In the data rows, 128 means zero.
Each row below has a hidden score, from 0 to 40, with 20 about the middle. What is it? The score is a weighted sum of the row's numbers plus the product of two more (or one squared), each taken from its middle value.
[144  68  93 142  44 142 170 142  99  98 146 171 129 103 150  91 135  98 115 144  86 110 147 167 122 134]: 39
[136 121 138 124 139 119 125 124 126 136 112 108 122 134 139 127 133 135 126 143 131 127 124 125 133 140]: 19
[100 165 151  97 138 158  97  92 170 120 147 150 118  99  90 182 123 154 160 114 166 180  92 102  91 127]: 16
[156 128 123 151  98 107 121 111 100 135  97 115 104 146 136 117 115 127 134 154  99 137 130 134 144 158]: 16
[129 139 130 126 139 122 123 128 128 136 122 124 129 133 126 132 122 125 130 123 131 128 129 122 131 123]: 20
[127 131 130 129 125 128 125 124 130 128 128 128 125 127 126 130 127 128 128 127 127 129 123 129 125 134]: 21
[146 111 129 133 132 117 146 134 110 139 109 111 131 137 147 105 132 120 110 137 113 109 135 133 146 134]: 21
[122 152 126 140 149 114 111 124 136 132 127 132 127 142 108 151 113 124 134 117 131 147 120 109 134 117]: 24
[118 129 127 116 126 139 120 122 141 119 139 136 125 120 120 135 134 134 133 122 137 136 121 131 112 125]: 21
[105 137 142 100 138 157 121 112 152 120 148 129 132  98 111 142 127 149 142 112 152 136 109 119 105 123]: 19
[121 137 123 131 124 128 122 124 137 120 138 139 123 130 118 138 127 128 134 122 127 142 121 129 123 124]: 20
[140 137 122 146 132 105 122 138 120 136 120 133 125 145 131 131 123 107 119 130 113 130 136 128 141 125]: 20
[ 98 146 137 107 131 152 113 111 158 116 154 145 129 104 102 153 125 148 149 110 153 150 110 120 101 121]: 20
[105 141 132 109 128 146 116 117 148 115 147 137 131 109 109 143 125 147 146 111 151 137 112 125 105 122]: 21
[144 107 128 125 116 121 153 140 100 128 115 114 138 131 156 100 132 125 119 145 106  96 143 147 145 137]: 22
[145 114 117 136 118  97 128 130 115 126 118 141 121 139 140 132 133 105 117 136 112 143 128 128 131 126]: 33
[118 152 132 126 130 111 107 102 130 125 119 121 126 120 109 151 110 139 154 118 137 163 100 109 131 131]: 18
[126 139 132 127 134 121 120 125 127 130 129 126 127 130 122 136 116 128 135 128 128 133 127 126 136 126]: 20
[161 114 136 139 110 121 133 116  94 144  89  95 116 135 154 101 119 129 120 152  99 111 135 135 154 158]: 17
[137 114 116 147 103 118 137 136 112 123 125 130 128 130 135 110 120 115 122 129 106 122 139 136 140 133]: 20
[109 158 138 113 152 134 100 117 150 126 138 130 123 127 107 155 128 149 145 118 153 141 115 118 113 125]: 18
[157 107 113 161 112  97 150 149  96 136 111 127 129 151 148 112 120  95 103 145  90 117 149 134 160 130]: 19
[145 125 166  97 162 122 116  97 115 159  75  63 118 126 139 131 112 154 118 133 145 133  97  97 148 152]: 26
[ 88 144 134  96 138 161 109 122 166 107 167 158 138  97  98 161 136 146 151  97 163 146 109 121  87 108]: 26
[120 156 113 145 106 116  94 108 141 118 133 156 104 141 102 160 124 132 162 130 134 174 117 121 109 132]: 14
[169 121 115 176 126  80 128 140 101 148  95 125 110 166 144 121 130  90 100 150  92 129 133 130 159 140]: 19
[114 166 153 111 168 132  97 109 152 138 124 114 123 129 113 158 130 150 148 123 159 147 109 107 120 130]: 17
[134  92 119 136  92 132 149 135 116 110 133 142 130 111 141 107 137 120 117 141 115 119 137 146 125 136]: 21
[120 143 133 121 126 132 115 114 143 126 132 139 118 124 114 147 129 135 144 128 143 149 113 121 114 129]: 19
[100 164  96 159  84 132 100 113 156  99 170 194 113 136  86 161 129 132 178 121 134 180 130 136  96 118]: 12
[165  91 132 136 138 114 164 144  95 157  86  89 128 150 168  83 134 111  79 149 112  82 139 132 162 142]: 27
[141 180 142 107 180 116 112 132 118 159 106  89 134 147 137 127 107 123 133 112 115 105 135 115 151 118]: 22
[ 75 151 112 116 101 168 126 122 168  89 190 181 143 105  84 153 121 149 174 100 151 153 132 128  92  99]: 16
[155 132 122 149 140  96 137 143 103 148 102 111 125 158 148 115 122 105 110 142 102 113 142 126 158 132]: 18
[120 108  99 147 116 135 163 168 130 115 157 156 148 134 129 118 132 105 115 127 116 111 155 139 132 105]: 26
[134 112 128 110 118 133 140 132 115 125 124 121 136 113 147 115 133 131 127 135 119 111 135 142 124 133]: 21
[ 91 136 112 120 103 146 116 134 143  96 173 161 145  99 105 133 126 143 163 103 138 135 135 143 102 108]: 24
[138 133 121 145 130 110 129 130 118 131 120 127 125 149 130 126 129 115 123 135 115 125 136 129 141 130]: 18
[140 127 125 139 125 118 125 129 124 135 113 128 122 143 134 127 133 119 121 141 123 132 127 125 135 135]: 18
[146 145 148 117 144 125 121 117 113 147 103  98 127 139 141 121 116 132 128 130 119 121 124 118 144 139]: 18
[125 136 134 122 133 131 124 124 132 129 125 122 128 127 125 133 125 134 134 124 134 131 124 124 127 127]: 18
[ 81 165 146  87 141 168  95  98 173 109 164 142 132  86  85 168 123 171 171  93 178 161  94 110  85 118]: 17
[133  59 120 141  93 144 170 138 125 115 126 125 126 106 150  95 154 130 101 153 134 116 131 138 125 141]: 25
[ 58 195 159  51 122 206  68  79 169  98 179 126 145  53  72 156  91 216 227  74 170 149 104 122  73 117]: 15
[125 128 117 149 142 113 135 149 122 132 134 127 142 141 123 117 123 115 113 118 123 112 143 129 146 114]: 25
[ 81 132 130  79 125 174 129 137 153  98 177 147 163  72 114 137 138 155 160  93 156 116 118 139  88 104]: 32
[144 118 127 138 125 115 140 134 113 133 114 118 123 135 143 113 128 118 114 139 111 119 138 134 142 135]: 19
[169 125 145 120 135 101 127 116  90 158  74  77 116 140 162 112 113 125 120 148  96 121 129 118 164 149]: 17
[ 95 146 126 115 127 154 112 119 157 112 160 151 133 107  99 151 131 145 153 105 150 146 115 124  98 115]: 17
[141 117 117 153 121 114 121 135 129 127 130 149 113 123 126 138 142 104 108 132 117 138 118 138 120 136]: 25
[128  66 114 140  72 141 153 133 126 100 139 153 125 108 140 113 149 130 118 153 125 135 134 148 112 139]: 20
[113 147 169  66 122 169  99  68 155 121 126 126 111  81 114 172 133 175 164 130 165 174  78 113  85 149]: 20
[145 112 121 136 104 118 136 128 116 124 121 135 116 138 146 115 141 119 122 150 108 124 139 148 129 141]: 26
[111 139 135 118 130 149 112 112 151 119 143 141 120 118 107 148 132 144 142 120 147 150 113 122 106 128]: 16
[141 162 114 164 136  92  98 119 149 135 124 176  91 174 109 185 148  92 117 145 125 180 108 119 114 134]: 23
[139 120 118 147 135 115 138 143 118 138 123 117 130 151 139 112 126 115 110 132 115 115 145 131 147 127]: 17
[124 117  98 152 102 117 139 155 114 111 152 146 141 134 141 100 134 115 138 130 101 105 164 161 130 114]: 27
[113 119 129 116 133 144 132 132 145 118 144 139 133 109 121 134 142 133 124 116 148 130 118 130 107 121]: 20
[173  95 128 144 136  93 170 162  70 151  91  84 147 145 188  69 133  99  90 151  79  63 166 151 176 139]: 24
[140 140 129 139 143 102 129 132 114 136 119 123 130 148 132 133 118 115 122 130 109 126 134 129 148 126]: 21
[124 127 150 100 129 150 120 102 139 133 117 110 122 101 124 137 121 152 138 124 148 144 105 108 114 139]: 16
[181 121 121 184 120  71 130 132  80 159  65  95 106 184 156 101 117  96  98 161  89 125 142 121 184 158]: 17
[106 142 117 129 115 141 117 121 151 113 154 159 126 116  98 155 120 133 148 112 142 156 118 117 105 113]: 16
[158 109 157 113 169 117 145 142  99 158  88  64 140 137 172  95 136 128  97 144 121  80 138 127 161 143]: 20
[127 121 125 132 121 126 136 131 124 123 134 133 133 123 128 125 122 124 129 128 122 127 132 133 133 123]: 21
[ 71 166 140  88 134 178  90  97 188 102 176 157 127  86  70 182 123 171 173  90 185 173  91 109  73 112]: 15
[121 133 110 164 101 102 117 124 129 111 133 148 111 151 110 138 131 132 137 144 130 151 124 138 128 136]: 23
[100 138 145 111 136 164 105  95 183 121 146 158 102 103  82 188 138 147 129 116 182 189  77  97  82 132]: 22
[ 94 111 108 133  81 149 132 127 145  92 166 174 138  93  99 132 134 138 148 114 147 144 116 143  97 120]: 22
[149 159 169  99 156 117  92  87 112 160  77  63 111 133 139 131 107 159 150 136 132 137 108 105 148 156]: 16
[125 131 148 110 175 152 112 114 171 151 138 136 103 123 107 168 136 121 100 114 159 157 103  98  98 123]: 18
[109 155 144  98 133 149 105 107 145 123 138 129 132 112 109 155 113 153 161 116 145 150 115 116 112 127]: 16
[141 141 141 113 157 127 128 136 116 148 108  97 134 139 148 112 133 132 124 127 125  98 140 132 139 127]: 20
[121 132 116 132 104 129 120 126 131 114 144 154 125 119 122 130 134 122 144 131 121 138 131 138 114 127]: 28
[123 127 129 121 120 134 124 127 132 123 136 139 128 126 129 129 134 132 136 129 126 128 132 138 115 126]: 23
[106  90 109 144 109 148 124 121 179 104 161 180  99 115 100 153 168 123 105 128 169 174  97 123  73 126]: 19
[125 146 161  89 130 160 107  97 128 131 117  96 121 102 128 128 120 172 153 133 140 120 118 130 116 151]: 17
[136 145  94 175  97  93 109 131 124 122 131 161 108 164 119 141 130 108 140 144 105 155 142 139 129 129]: 15
[162 118 111 170 132  81 144 151  98 144 104 124 121 169 151 113 129  89  95 147  92 114 145 137 161 133]: 21
[143 142 147 123 168 118 118 124 128 154 104  96 120 151 142 134 130 131 118 136 134 121 134 119 141 134]: 19
[136  74 104 146 101 134 176 165 110 119 140 136 145 123 148  86 135 106  97 131 104  90 157 151 139 119]: 22
[109 146 148 104 150 157 109 102 163 130 138 129 116 116 102 158 126 152 138 113 160 155 101 106 104 128]: 17
[146 117 126 140 127 111 142 137 106 136 112 113 130 143 149 108 128 116 116 140 109 113 139 133 150 133]: 19
[171 102 139 134 111 114 147 129  82 149  82  85 124 140 172  85 127 124 110 164  90  92 151 146 165 162]: 18
[143  98 111 138  93 120 154 140 106 122 124 135 130 129 146 105 129 112 117 142 102 113 144 145 136 130]: 21
[136 125 115 149 134 120 134 139 138 131 133 141 120 152 127 132 137 110 110 134 123 133 138 128 129 122]: 18
[160 136 167  98 192 114 133 136 102 167  80  52 136 147 183  95 146 140 106 150 128  69 145 132 157 144]: 24
[147 149 131 150 139 109 109 108 140 148 105 129  90 169 120 154 134 119 120 147 133 163 117 108 128 144]: 14
[169 125 136 152 125 103 132 130  89 155  86  94 117 152 156 101 110 114 108 151  93 110 142 131 166 153]: 18
[127 145 133 127 172 113 122 137 138 139 128 117 135 142 129 139 134 125 118 119 140 124 126 119 132 115]: 20
[139 115 122 138 123 116 140 137 107 134 114 110 133 135 141 106 121 124 123 133 113 108 143 135 147 131]: 21
[142 124 124 141 133 112 135 136 118 135 120 124 129 141 139 121 129 114 117 133 112 122 137 133 140 129]: 19
[112 120 139  98 128 162 129 122 146 118 143 129 136  94 127 130 140 143 139 120 150 131 117 125 101 122]: 18
[172  98  97 180 113  83 165 165  82 139 107 123 132 170 173  82 140  81  92 160  68  87 177 159 170 133]: 19
[126 116 138 109 131 145 132 128 130 130 125 117 135 111 135 120 132 135 126 128 135 120 127 123 124 130]: 17
[105 165 137 119 176 126 106 130 159 128 149 141 132 126 102 160 132 128 133 102 155 143 112 112 114 110]: 23
[128  58 111 138  81 147 175 147 124 105 137 143 132 110 156  80 174 127 100 150 138  96 138 162 111 142]: 23
[106 154 136 108 134 148 108 114 152 124 145 137 129 111 103 152 123 149 152 107 153 148 106 118 104 121]: 17
[129 137 123 128 135 124 128 133 127 130 128 126 129 138 127 130 125 123 129 125 123 123 134 129 133 122]: 18
[119 155 142 125 163 123 108 123 139 139 121 115 130 140 117 145 125 138 138 118 150 137 118 111 131 122]: 22
[144 120 121 147 125 114 140 140 114 131 116 123 131 143 144 114 129 111 113 137 110 114 140 135 145 132]: 18
[121  84 131 129 109 144 139 124 134 121 125 130 122 103 120 128 132 135 106 134 147 139 105 121 119 138]: 35
[144 138 118 158 126  91 121 131 107 139 105 118 121 156 128 127 116 112 121 137 115 134 126 120 155 136]: 18
[ 78 158 139  92 131 172  94 104 178 105 169 157 129  93  80 170 129 165 171  97 177 165  97 110  83 114]: 17
[111 102 127 100 126 143 166 151 109 112 140  98 169 113 148  80 119 152 136 116 127  72 159 145 144 109]: 25
[121 133 107 153 134 114 133 155 123 123 146 140 143 146 122 115 121 114 123 114 113 108 154 140 140 112]: 20
[110 163 147 120 172 129  98 115 157 137 131 119 123 134 100 159 125 144 134 112 160 151 109 101 121 123]: 19
[109 133 122 125 129 138 122 130 139 120 144 135 136 118 113 134 122 137 137 112 141 129 121 127 121 121]: 19
[141 123 105 163 128  80 151 160  87 135 109 106 147 174 144  94 114 113 114 134 102  89 157 141 175 122]: 33
[111 125 144  89 121 169 120 110 152 115 149 136 123  92 122 139 142 151 144 125 148 137 117 130  92 131]: 26
[163 139 146 121 133  97 114 106  98 151  81  93 116 146 151 126 107 125 130 143 106 140 123 112 156 149]: 21
[139 116 140 100 138 142 149 141 110 133 128 113 144 115 159 103 132 123 121 130 108  89 152 143 133 124]: 32
[135  74 102 154  95 120 164 153 120 106 141 151 128 128 147 108 153 104 100 150 114 122 145 148 129 127]: 19
[126 135 145 106 132 142 120 107 140 129 122 122 123 116 122 145 127 142 135 128 144 146 103 116 114 137]: 18
[146 120 105 151 102  97 143 155  87 120 120 131 143 137 155 100 131 109 131 145  90  95 151 159 152 131]: 25
[142 134 126 147 127 120 120 119 133 138 116 138 112 149 120 146 119 108 122 138 123 160 126 107 135 128]: 20
[ 91 149 141  96 132 164 102 103 164 116 154 139 127  97  93 160 124 163 159 104 168 156  98 113  92 121]: 17
[140 138 123 137 141 111 123 136 116 141 113 121 126 149 133 125 125 116 122 135 117 119 136 127 144 127]: 21
[170 105 107 163 119  71 163 167  67 142  95  99 144 177 176  77 118  98 103 155  70  79 174 152 189 133]: 22
[131 122 113 147 115 120 140 144 126 119 140 148 132 137 133 120 140 109 121 135 116 123 142 140 129 119]: 20
[116 111 127 127 112 143 135 126 140 112 145 144 132 107 120 140 127 129 129 130 131 150 121 124 114 122]: 21
[111 135 137 110 139 147 122 121 143 121 140 131 131 112 115 140 127 142 137 114 147 131 114 122 113 125]: 19
[128 115 124 136 122 131 136 125 129 127 122 128 125 129 128 119 140 134 118 131 140 123 122 133 124 134]: 27
[132 119 139 106 106 153 129 114 119 128 118 110 125 106 138 114 124 153 139 139 128 118 127 132 120 148]: 15
[182 128 145 125 164  91 150 151  74 164  85  79 145 152 185  98 109  90  99 146  66  82 166 129 188 128]: 26
[106 107 112 123 118 143 134 135 153 105 157 162 130 120 118 134 159 127 121 121 151 134 124 138  96 114]: 24
[146  91 123 154 115 109 148 136 113 129 111 118 117 142 148 106 147 120  98 156 124 118 133 139 143 147]: 21
[117 129 143 103 131 150 123 111 144 123 137 134 122 114 121 138 132 148 137 130 143 140 122 127 109 130]: 20
[ 58 130 152  36 106 195 118 104 159  81 177 142 166  35 104 149 130 193 197  90 187 137  93 127  68 105]: 37
[130 125 124 128 105 132 124 127 126 118 137 145 127 124 136 126 138 127 142 137 122 133 135 143 115 132]: 26
[134 142 145  94 134 139 143 118 110 136 110  99 141 131 149 113 115 142 143 130 121 105 140 124 143 128]: 19
[151  89 116 146  96 118 155 141 101 123 118 130 124 132 157  98 136 108 105 152  98 111 144 148 143 139]: 23
[153  81 112 145  82 122 161 139  98 120 121 136 125 124 159  94 138 106 105 155  93 107 147 153 141 141]: 24
[117 117 110 142  91 134 133 126 133 107 145 163 128 114 113 133 125 116 135 124 125 146 118 133 115 123]: 20
[146 113 126 134 124 120 139 138 113 135 114 113 127 135 149 112 132 113 113 140 110 115 138 132 143 132]: 19
[110 143 135 110 137 144 116 119 146 124 141 134 128 114 110 145 125 145 140 114 149 139 116 118 111 123]: 18
[135 148 144 104 125 133 112 109 118 132 113 117 124 130 134 133 116 142 146 134 119 127 128 128 133 139]: 22
[106 125 107 144  96 135 127 126 149 100 162 184 122 116  94 152 130 118 136 115 137 162 116 129 106 114]: 19
[158  89 113 149 112 116 174 157  94 134 108 111 136 151 171  73 149 109  97 157 100  76 164 155 154 140]: 21
[119  90 129 118  68 148 126  97 133  97 138 153 108  88 122 135 135 148 141 145 135 165 105 138 101 147]: 22
[170 100  97 180 120  80 155 154 102 140 106 140 113 180 158 109 141  73  83 157  86 120 159 136 159 130]: 19
[116 144 127 120 132 137 120 123 141 124 144 141 130 120 114 143 128 133 145 114 134 138 121 125 110 118]: 19
